The rows of Y fall into a few groups, and each row is roughly a mix of its group's hidden directions; some rows fit no group.
Y, 158 rows:
[[ -9 -11  21  -4   3  13  -4 -18  29 -10  23]
 [  4  -7 -21  29  12  -1   1 -19 -22 -13  11]
 [-20   4  12 -16   1  18  12  30 -11  15   7]
 [  2 -25   9 -22  10   5  15  -2  16 -12 -26]
 [  3  17  16  11 -23 -18  15  26  -6 -10  -3]
 [-20  -7  -4  -6 -17 -30 -14   1   0 -26  -2]
 [  4 -16 -29  -5  10  24  13   4  -1   7 -23]
 [ -4 -24  -5  15  12 -14  -6 -26 -14 -21 -10]
 [ -5 -24 -21  23  17   2 -16  -7  -4  11 -18]
 [ -8 -14 -14   4  -8  -5 -15  33   3  17  20]
 [-16  16  14   9 -21   6  17  23  12  14 -14]
 [ 19  20   3  16 -25   4  21  -1  21   7  -1]
 [ 19   0   7  -3   4 -24 -13  -9 -32 -18  -1]
 [  9 -20 -14   8   7 -22 -32  11   3  11   4]
 [ 14 -18  16  15  31 -12 -10  -5 -16  -9   7]
 [ 13  22 -10  15 -18  -6   0  -1  29  -1  20]
 [ 18   0  23  19  20  17 -22   7  10  -5   3]
 [  1   2  -1  26  15  21  14  -8 -25   3  20]
 [ -1   5   0  -9  -9 -35  22 -23   9   3   8]
 [ 23  15 -24  17 -10   2   2   6 -19  22   2]
 [ 23  -3  16  14 -17   9  -4  18   7 -13  26]
 [-20 -28   4  -8 -10   7 -11 -25  -5  20  -1]
 [ 12  14 -20  23  13  26  -3  -1   3  -3  20]
 [ -8  19  28   7  24  12  11   5 -19  -4  11]
 [ -5 -22   5 -10  12  23  24 -22  15  -4   6]
 [-18  20   5  -8 -30  -5  15 -10   6 -21  -9]
 [  3  -6   9 -14  27  23   8   5  15  20 -18]
 [ -8   2 -13  -2 -20  -2 -21  24  18  16  18]
 [ -7  -3   2  27   1 -32 -20  -2  -1 -11  14]
 [ -4 -11 -17   7   8 -32  10 -30  -4   5   0]
 [-11   6   3 -26 -24 -13  -6 -24 -15  13   9]
 [ -3  -2  -4  -2  42  16  -2   9 -10   1 -19]
 [ -1 -19  19  -5   2  20 -23   8  -7 -29   2]
 [-15 -11  -2 -14  -1  34  24   6  16   4   8]
 [-13 -27 -21 -10  12   7 -17   3  25   8   3]
 [  1 -31 -27   5  12  -7  -8 -24   4   3   1]
 [-34  -4   8  -6   8   8 -14 -16  16 -22   4]
 [ 12  22   3   3  13  -3  20  -3 -32   1 -19]
 [  0   2  10  20  28  -2  26  -8  -9 -18 -12]
 [-13 -17  13   1   6  30  24 -12   3 -19   1]
 [  4  21  -6  30   1   3 -12 -18 -17   2  20]
 [  4   4  17  14   4 -22 -12  15 -22 -20  18]
 [ -8   4  14 -16  -1  11 -28  30   5  15  -3]
 [  6  -5   9 -17   4   5 -40   8  17   7 -11]
 [ 27 -28  -9  11  13 -11 -17 -15   9   4  -3]
 [-27  29   6  -7  -2  10   7 -13   7 -23   5]
 [-23   1   4 -27 -10  10  31  -1   9  -1  -8]
 [ 20   2 -19 -17 -33 -10  -2 -12  15  -3  -2]
 [-21 -12   6   7  18  -2 -16 -13   1 -20 -28]
 [-17 -20  11  23   9  21   6   3  17  12 -16]
 [ 10  22  10  -7 -24  -5   3 -24 -10  19 -14]
 [  5   6  13  25  -1  25   4  19  23   6  12]
 [-28   7   1 -10 -12  26  22 -17  -6  -5  -7]
 [ 15  -5  -3 -14  -4 -26 -17  24  23   8   0]
 [-20   1  10 -15 -18 -20  14 -24  12 -15  -5]
 [ -2   7  10 -10   0  -5   7   7  12 -33  31]
 [  7   7  38  -8 -12  18  18  -3   9  -2   9]
 [ -2  17  32  11  20  15  11   2 -17  -6  11]
 [  5  20   4  30   3   5  -6  19  21  10  17]
 [  4  10 -11 -23  25  26   1 -16 -15   3  -6]
 [ 27 -17 -26  12   1  -8 -18 -12   8  14   1]
 [  8   7  -1   4   7  -8   6  34 -23  23   9]
 [-17 -19 -22 -12  19  24 -17   3   3  -7   4]
 [ 11  -5  -9  40   6   4 -11   9  17  12  11]
 [ 16  -6  -4  33   7  -8   8  -3 -20  20  15]
 [ 11  10 -13 -22  10 -26 -14  -5   8  11 -24]
 [-21  12 -16   1 -16  15  18  21  20  10   2]
 [ -5  -4 -10  19  35  20  -2   0 -20   3   4]
 [ 12   6  -6  -3  38  15  -2   2 -18  -8 -17]
 [ 35   2   3   9  22  10  -3 -16  -8 -12  15]
 [  2  -4  26  17 -30   8   1   3  25   2  -2]
 [ -4   5  20 -13 -19 -25  16 -13   4 -18  15]
 [ 28 -16  -3  15   0 -28 -15 -10   4  12   9]
 [  8 -25   6  -3  16 -18 -21 -10 -14 -19  15]
 [  9  -6 -29   2  16   2   6  17 -21  19 -17]
 [-19 -17  19  -6  34   0 -14   8   6  -8   5]
 [  3  -4 -27   2 -27  -9 -18 -24   7   9   3]
 [-24 -23  11  -9  -5  12   8  10  17  -2  25]
 [  0   3 -18  12 -40  -6  -2  -4  20   7   6]
 [  2  36  29   4   3  -7 -14  -9  -1 -11   1]
 [-18  19  -3 -31  -2   4  -3 -12 -15 -22  -8]
 [-19  -8 -22 -19 -17  12  -6 -12  13   6  22]
 [  5 -20 -13 -18  15  -5  -2  -2 -25  17 -22]
 [ -5  24   2  -3 -28  21  24  -8  -6   5   8]
 [ -4 -21 -13  -5  -6  23   5 -27  -6 -24  -5]
 [-21   5  -3  18   9  -4  -1 -21 -28 -21  -4]
 [-17 -10 -17   4  25  21   4 -13  -7  11 -23]
 [  4  10  39  10  -3   0   5  13  -9   0 -24]
 [ 14  12  -6  10   6 -17 -21   6  -3  25  26]
 [ -1  -7  -9 -11  -5 -22 -25 -27 -22   6  -1]
 [ -2 -22  13 -17  19  -9   9 -21  15 -11 -18]
 [ 14 -11 -28  24   2  -7 -13 -16  18   9  -6]
 [-22  -5  -3 -17   1   3  39  -3  10  -1 -13]
 [ 23  14  12   2 -12  21  -2  -4   0  31  11]
 [  6  10  -9   0  29  34  16  10  -1   3  -5]
 [ -7 -16  16  -3  30  13  -6   6 -25  -9  13]
 [ -2  23  -3  17  -8   0  24 -10 -16 -27   6]
 [-20  21  -5  -7  -1  19 -15  15  -5 -29  -7]
 [ -3  -5   5  -1 -19  -5 -43   6  -8   8  13]
 [-27  13   4 -18 -18  20  21   6   4   4  -9]
 [  8  21  36  -5 -17   3  18  -3  -3   8  -7]
 [ 27 -12 -12  -5  18  12 -14   4  13  26   4]
 [-13  -9   7   0 -31 -31 -11 -11   0  10   9]
 [ 27  -9 -12  18   2 -19  -8  16 -20  14  -3]
 [ 12 -16 -13   0   9 -30 -20 -20   1  -4 -16]
 [  2   2   9 -13 -22 -19  27 -17  21   1   5]
 [-19  20  16   6 -30   8   6 -17 -11 -12  -3]
 [ -5   2 -30  -4 -18  -4   7  17  17  25  -4]
 [-31  -1   5 -12   6  24  11 -15   0 -12 -20]
 [-18   7 -10 -17 -10  13 -26  -3  22  -3  21]
 [-19  12  11  17  10  12 -23  10 -10 -25  10]
 [ 21   2  10  -4   8 -27   1  -3 -26 -21  12]
 [-21 -16 -19  14  -3  16 -11  13  27   5  -4]
 [-16  -6   0 -13   4  27  28 -18   9   2 -16]
 [ 17  -4   1  -9  20  23  -3  16   7  32   2]
 [ 18  -6 -11   5  15  23   3   3   2  36   5]
 [ 30  12 -24  11  11  21   4  -9   8  -3 -10]
 [  7 -19  28   6 -24   3 -16 -12  13  -9   9]
 [-14   8  20 -14  -7   2   0 -24  27 -10  18]
 [ -1  30   7  18  -1  -1  -3   5   8 -16  31]
 [ 10 -25   0  -1  -6 -35 -14  -6 -19  -6   2]
 [-14  -9   0 -12  -9   9  15   8  21  -5  36]
 [ -4  -9 -29 -10  -1  15  10 -29   6   1 -19]
 [ -5   2 -11  23   9 -26  -4  19 -15 -23   6]
 [ 22 -32  18  11 -16 -11  -2  14   5   6   6]
 [ -2  16  12  -1   7  42  10  15   4  -3   5]
 [  0   4 -31   8 -21   2 -18  25   2  14  -1]
 [-11   3 -11   3  30  -6   0 -17 -31 -11   9]
 [-24 -18  12 -22  -6  13  18  17  15  -9  -1]
 [  8  -8  -9   0 -23  -6  -3   3  32  22 -18]
 [ 13   3  14 -16  23  30  10   1  -6 -18   8]
 [ 11   5  10  -1   5  -4 -12 -31 -12  21 -25]
 [-16  -3  27   1  10 -20  -1 -11 -14 -28  -5]
 [ -8   9 -17 -27  -2 -18 -20  -4 -17  -2 -20]
 [ -3  -6   1  -9 -25 -22 -24 -23 -17   2   2]
 [-30  -6  21  17  20   4 -13  10 -11  -8  -7]
 [-27  -3  -8 -11  14  31  -7  10   3   9 -16]
 [ 19  23 -28 -10   1   6   6  16  16 -17   4]
 [ -8 -32 -14 -19  -6   5   8  -8  27   5   5]
 [ 34  12  -8  -5  -4  22  -2 -21  13   8   6]
 [ -6   9  17  -3  12  33  18   8  17  13 -11]
 [-12   8  27  -9   1  27  -3  12 -10  -1 -24]
 [ -1  15  14  28 -10 -14  12 -12 -20 -21   5]
 [ 17  -1 -36  10  -8 -16  -8  -5  21   7  -5]
 [  1 -15  10  22  17   7  12  23  27  -7   6]
 [ 11 -22  10  -7  12   2  24  -8  -7 -15 -27]
 [ -3   5   6  13 -20 -10  -4  11  37  17  -9]
 [  7   7  -5  -6   0 -35 -27  11 -19   0   3]
 [-18 -13   6 -22  19 -13  -5  18   1  -9 -25]
 [-30  20   8 -10 -27   8  10   5   5  -4 -15]
 [  8 -19   1 -24  13  22   0 -16  16  21  -6]
 [  7 -11 -31  -5   1   9  12  24  -8  23  -8]
 [ -9 -22 -19 -16  15  -3   3 -10   3  -9 -31]
 [  2  18   3  -3 -18  24  27  11  20   0  10]
 [-34  -1 -19  -3 -13   1 -14  23  -5   3 -13]
 [-18  32 -19  11   3   2   1 -13  24   3  -2]
 [ 15 -18  16 -29 -27  -5  10   3  -2  -4  -6]
 [  5 -15 -17  13 -14   5  27 -23 -20  -7  -2]]
Which row in each list fits none of the groups? There is exactly one, and every other row fits one group, some only roughly.
  Z108: [ 13  32  -4  25  -6 -11  -8  -9   2 -15  15]
  Z953: [-10   8  -4 -20   4  22 -15 -12 -23   3 -25]
  Z155: [17 19 31  1 16  7 24 -3 -2 -7 -9]
  Z41: [-14   6   1 -19 -12  17   4  23  11  30  -3]
  Z346: [ -3 -20  -4   9  27 -11 -13  29  -4  15  -1]
  Z666: [ 12  21  12   4   6 -22   3  16 -30   7 -10]
  Z382: [  2 -11 -33  -2  12  14  17   5   9  26  -2]
  Z734: [ 25   3 -18 -10  -2  10  15  22  -4  25  -9]
  Z831: [  1  10   8  11 -20  -6  -1 -24 -20 -25  15]
  Z206: [  6  27  -2  10 -28 -13  23  13   3  -3   6]
  Z48: [ 13   3   1 -12 -14 -22 -14  -9 -14 -28  19]
  Z696: [ 10  -7  -9  -5  -7 -23  -2 -34   7  14  20]
	Z108
  Z800: [ -3   4 -18  -4   4  22  -4   7  12  24 -30]
  Z20: [-22  -6  19 -17   2  27  -1  -2   5  21 -15]
  Z976: [ 11  -5  11  18   8   6  31 -14  13 -22 -10]
  Z781: [ 12  19  14  -8 -22  -7   8  17  27  12   6]
  Z364: [ -3 -20   4  21  18 -32  -4 -10 -17   1   5]
  Z727: [ -7 -30  23  11   6 -27   4   2 -14  -3   5]
  Z720: [-23   9   7  -5  -1  -1   1 -21 -10 -36   9]
  Z730: [-10  -2  23   5  34   8  -5 -17   6 -19  -1]
  Z465: [  5  -1   2  15  12   9  28   9 -35   0   3]
  Z358: [ -4  -5   3   0  11 -36 -14   8 -17  19 -13]
  Z758: [ -6 -17 -18 -18  12  31   7 -12  11  14  -3]
	Z976
  Z323: [ -6 -40   8   7   7   6   8  -5  -1  11 -23]
  Z144: [-10  -7 -20   5 -30  -3   6 -29   9   0  12]
  Z551: [ 11   0  22   5   5 -26  -3  28  -4  20   8]
  Z284: [  3 -27 -23 -10  14  -3 -29  -7   5  -5   5]
  Z168: [ 17  10   8  16 -15   9  19 -30 -14 -11   2]
  Z179: [ -4   2 -18  -9  -4  12  26 -34  13  -3   2]
  Z496: [ -6   5   9 -19  11 -20   8 -14 -26 -21  15]
  Z419: [  3  -4  -8  17  15  13  13 -38 -11  -5  10]
  Z110: [-25   8 -15 -13   4  13  13 -27   7  -4 -19]
  Z984: [ -5 -14  25 -12 -11  23  17 -14  16   3 -14]
	Z984
